rotation steps, each row followed by its count of steps
The counts run from 0 to 272.
[-35   0   2  32 -18  22  -9  -7   7 -27  -7 -23  -4  32 -23  28  14  38
  -9  10 -39 -49  46  11  34  18   5   0  10 -15  14  23 -22  21 -11  23
 -49 -12 -13  -3 -16 -21  36  12 -11  14] -> 25
[  7  -6  41  35   4  32  10  -3 -12 -39 -11 -37 -19  -3  13  -2 -17  12
  31 -10   2 -45 -13  29   5   7  -1  13 -19 -17 -38  31 -43 -12 -20  18
  18 -15   8  23  31 -34  24 -21 -24  -9] -> 253
[-20 -22 -51  11 -15   3  -4 -26 -33  25  -9 -10  28  17  -2  -9  13  58
 -23   7  -5 -14 -12  -5 -12  18   3 -14  -4   8 -25  41 -42  45  -8  26
 -28 -29  -3   3  42 -10 -18  -4 -34   1] -> 63
[-17 -63  21 -16 -25 -16   8  -9 -16   0 -21  -9  20  31  25  35  26  29
   8  -5 -13 -36 -14  20 -13  -5  34   4  12   3 -24  -2 -33  10 -14  41
 -37   7 -12  43  15 -23  -8  13 -34  -5] -> 170
[ 19   1  14   1  -4  -8   4 -13   2 -25 -26 -45   9 -33 -13  14 -12 -10
  -2   5   1   8 -56  53  -7 -14  30 -26  34   3  -7  31 -10   5  25  16
 -28  -6 -53  -5  22 -10  -1 -23 -34   2] -> 83
[-14   8  12  12 -34  11  14  -3  32   0  -7 -62 -13   5 -22  31 -50  28
  29 -15 -36  22  10   6 -22  16  29  -5  34 -23  10  50  -5   9 -13   1
 -30  -2 -28 -28   4  -9  -1 -13   3  12] -> 227
[  7  14  -8  20  11   9 -22 -26 -14 -27 -26 -67  27 -16 -43 -13  -6   7
  -2   8 -33  -8 -22  17  -2  -3  -7 -18   6 -16   3  23 -23   2  -7  63
 -36 -27 -16 -15 -10   6  31 -30 -11 -28] -> 16
[-16  -3  35  22   3  34  -1 -32 -10 -35 -14 -79  16   6 -19  17 -45   9
   5  -3   9   0   2 -25  16   9  -1 -25  -2   2   4  38  -2   6  -9  25
  16 -36 -11 -11  27 -18  -3 -23 -25  19] -> 137
[-26 -18  14  -8 -34  25  29 -33  -2  -5 -18 -25 -28  37   0  45 -13  50
  19  -4 -16 -10  11  -2  22  18   1  12 -14   2 -54   0 -22  -6 -15  31
 -19 -30 -15 -43   1  15 -28   4 -33  15] -> 48
[-18 -10   4  36 -16  23 -14  -7   2 -37 -18 -20 -14  28 -25  23  19  40
  -6   8 -31 -47  34  31  43  10  -6  -9  16 -10   0   8 -30   8  -7  31
 -36   6  -1  -3 -23 -10  42   4  -7  19] -> 26
[  5  -7  11 -19 -21  -2   7   8  22 -36  -5 -44  -3 -14 -20  21   9   8
  18 -10 -28 -22 -24  29 -23 -13  42  24  10 -19  -6  24 -17  22  14  30
  -9  -2 -44  36  47 -26 -36   8 -22  38] -> 215
[ 37   4 -23  40 -14   6 -19 -10  -7 -16 -30 -30 -16 -18   3  -7 -14  27
  -2  11   3   0 -30  56  15  -6   0 -22  16  17 -37  53 -41  22  29  29
  -9 -15  -3   5  25 -13  12 -21 -23  18] -> 201
[-44 -16  21   8 -37  19 -12 -24  10 -41  19 -31  -8   9 -47  21   1   8
 -28  -9 -56 -15  17  -7  31 -18  27 -30   9   5   2  23 -13 -11 -30  32
 -15 -25  -7  -3  -5 -10  29   6  -9 -35] -> 143
[ 14  -5  -8  47   5  12 -32 -35 -23 -23 -30 -64  14  -6 -30 -14  -8  12
   6  15  -8  -6  -1   7   2  -4  -4  10 -20  -7  -3  34 -28  31  -1  64
 -13 -23 -14  21  11 -15   1 -17  -9  24] -> 18
[-11   7  15   7 -28   6  27 -58  -7  -2  18   8 -51 -20 -19  44 -20  23
   1  -4 -13  -9 -29  15  15  -2  15 -18  29   3  30  39 -27  14 -20  11
 -48 -20 -38  -6   7   9  24  -9 -22   8] -> 90
[ -3 -41 -23 -29 -27  11   4 -16  -8 -34  18 -26   0  17 -40   8   8  29
 -22  -4 -28 -38 -18   1  -5 -10 -15 -35  -7  -4   3  21 -18   7  -6  66
  10 -37   7  47  14 -22   2  -7  -5 -33] -> 11
[ 13   3 -11 -10  -6   6  25  -8 -13 -25   2 -32  -7 -17 -11  35  -3  27
   4   2  -8  -5 -28   5  -4  11  23   6  17  -4  16  34 -15  39  11  32
 -19 -19 -44  17  60 -32 -42   5 -30  56] -> 86
[-26 -32 -22   7 -26 -18  41   1  19  20  26 -29  18  21  -6 -15 -15  20
  -6   4 -19 -24   5  21 -40  33  24 -17  13 -29  -5  48 -27  -1 -21  24
 -20 -14 -22  31   2 -16  11   5   5 -45] -> 236
[ -6  -3  26 -11 -30  11   7 -11  25 -30 -17 -47  12 -13 -17   1   0 -11
  13  -9   2 -31 -40  61  -4   1  38 -30  28   2 -12  30 -22 -12  26   5
 -26  -4 -41  20  12   0  36  -7 -36 -20] -> 212
[ -9  -7  48  36   7  25  -4 -48 -18 -17 -11 -69   8 -19  -7  10 -52   2
  20 -12   6   5  -8 -20  12   2   7 -19  -4  -1   3  48 -13  11 -18  23
   4 -28 -12  -6  21 -13  -1 -24 -29  13] -> 136
[-24 -60  12  40 -43  10  35 -12  14   4  14 -25 -35  25 -22  11 -26  17
   3  12 -20   2  34  18  -2 -13  20  -7  -2  14 -38  29 -37   7 -30   4
  -3 -18 -43  11  17   3 -19  16  22   3] -> 232
[ 34   0 -22  42 -12  -9  22  13 -17 -10 -15 -35 -40  14  -5  18 -25  40
  21  16 -31  15  -8  28  13  -5  -9  14  11 -23 -33  47 -39  24  -6   1
 -12 -17 -25 -24  -5 -19  -3 -32  33  -8] -> 111
[  3 -21   6  47 -17 -19 -15 -37 -24   4 -22 -12 -14  23   7  12  -8  28
   1  32   0 -18  -7  27  37  -7  11 -16  21   1   9  32 -44  31   1  18
 -55  -9  -7  25 -36  -8  51   0  -4   0] -> 157
[  3   8  29  24   3  37  21  -4 -12 -40 -11 -29 -13   9  18   0 -21  29
  34  -8  -6 -52 -11  35   1  23  -8   6  -7 -27 -32  32 -42 -14 -12  13
   4 -11   1  -4   9 -32  46 -24 -26 -17] -> 252
[-13   2   0  52 -16   3  40 -18 -31   6 -11 -19 -21  22  13  -7 -30  22
  14  24   4  -3  -3  -8  21  -9   9   5   0 -21 -20  58 -48  24 -29 -27
 -20 -33 -40 -22  11 -11   7 -17  14 -21] -> 113
[-31 -30   0  29  -9  20  45   7 -16 -17 -20 -25  -2  50  14  -4 -13  48
   2  28   9 -28  21   9   7  26   6 -21   8  -4 -25  36 -30  15 -19 -17
 -16 -26 -37 -28  26 -17  24   2  -9  -6] -> 115
[ -3 -34 -18  16  -4 -19  18  50   6  -6  18 -30   0  19  -4   0  -4  37
  -1  -1 -57   0  14  37 -35  13  33  12  20 -16 -32  28 -27 -10 -40  39
 -13   4  -8  17  14 -32   0   1  13 -27] -> 238
[ 17  19   1  42 -23   6 -19  -8  -8 -10  -4 -25  -7 -16   0   6 -11  23
   0   2  17  11 -25   3  44 -10  36 -22  10   3 -20  73 -35  42  18 -16
 -11 -30 -10  11  43 -33  -7  -9 -26  21] -> 203
[-16  -4 -22  13 -46  17   9 -27  16   0  -4 -54  26   2 -16 -21   0  -8
 -15  -1  -5   0 -14  17   2   0   4 -30 -23   0 -67  32 -30  -7  16  25
  12 -37 -23  -7   6   4 -27 -16 -34 -27] -> 190
[-38 -40  13   2 -41   3   2 -48 -16  32  -6 -16  10  26  16  30 -25  46
  -3 -12  11   9  -3 -30  10  10  17 -25  13  12 -13  46 -25  26 -16  -4
 -21 -17   3 -16  15  -4 -18  -5 -32  -3] -> 181
[-13 -11  -6  10 -44  18  -1 -32  18  15  16 -14 -16   9  -1  28  -7  46
   4 -39 -34 -18   4  30 -10  25  -8  -5   3 -16 -43  35 -40  -8 -14  40
  -2  -1  35  -1  -8 -27   9 -13 -33 -20] -> 185
[-36 -10  13   9 -25  17  -1 -23  15 -31   5 -40   7   7 -51   7  -2  -3
 -21  -4 -48 -19  15  16  17  -7  14 -37  13   2   5  12 -14 -22 -26  46
 -21 -26 -16  -9 -14   1  40  -4 -15 -45] -> 144
[ 18 -12   6 -21 -28  -5  11  20   7 -44 -10 -35 -23  -7 -26  41  12  11
   5  -5 -36  -3 -22  31 -16 -37  27   9  19  -5  -3  15  -9  23  13  24
 -13  -4 -43  17  37 -28 -40  -6  -9  23] -> 216
[-30  -2  14  34 -21  22  -4 -37  -7 -31   3 -37 -13  18 -38  42 -21  20
 -26   5 -40  -6  24 -22  42  -9  -5 -25  15  -1  30  32 -11  20 -25  14
 -24 -27 -25 -38  -7  -9  11  -7 -12   1] -> 272
[  7   1   8 -12  -8 -33  13 -22 -12  17 -23 -35  22  -3  18  47  -8   9
  24 -30 -28   5 -51   6 -16  -4  24  12  13 -43 -22  27 -17   8  -7  31
 -46  -4 -11  -6 -16 -33  -9 -29 -30 -26] -> 174
[  6  -8 -16   5 -32 -12 -17 -10   1   8   0 -29  -4  -8 -16   8   2  21
  14 -22 -46   8 -10  15 -25 -19   9  25 -28 -23 -64  27 -44   3 -19  56
  -4 -18  14  16   4 -28 -36 -17 -14 -28] -> 57
[  4 -40  23   9  15 -26  -1 -26 -24   6 -26 -29  19  20  29  39  -1  44
  23  -3  -2 -10  -9  23 -13  30  32  10  21   1  -9  15 -18  14 -15  56
 -46   9  -6  23   6 -22   2   2 -39  28] -> 41
[  5 -30  20  11   2   3  -5 -45 -38 -32 -17 -27   0 -23 -22  20  -2   4
 -12  -5 -35 -19 -49  22 -11 -34  -9 -29  21  -2  12  11 -28  -9 -20  38
 -14  -3 -10  11   8 -11  32 -24 -16 -51] -> 263
[  4 -34  50  18 -14  29  -2  16 -16 -61 -24 -52  -1  27   3   9 -17   1
  13   4   0 -10 -15  14  16 -28  25 -22   1   1 -37  29 -28  -7 -13  -8
  32 -15 -12  14  38 -36  -6 -10  -5  -6] -> 255
[-21 -30   6  -1   5   8  30 -43 -20  -2 -13 -19  -5  -6 -28  26  -4  37
   1  10 -17 -14  -9  16 -29   8  15   0  27   8  23   9 -16  26 -20  29
 -61  -4 -65 -16  38  22  -3   5 -20  17] -> 221
[-29 -37   7 -23 -20  33  16 -10  -8 -52  -4 -57  21  30 -39  -3  -9   7
 -20   3 -10 -31  -7 -16  10   2   7 -39 -17  12 -11  17  -9 -10 -11  39
  14 -47 -26   9  31 -11 -12   0 -21 -17] -> 9
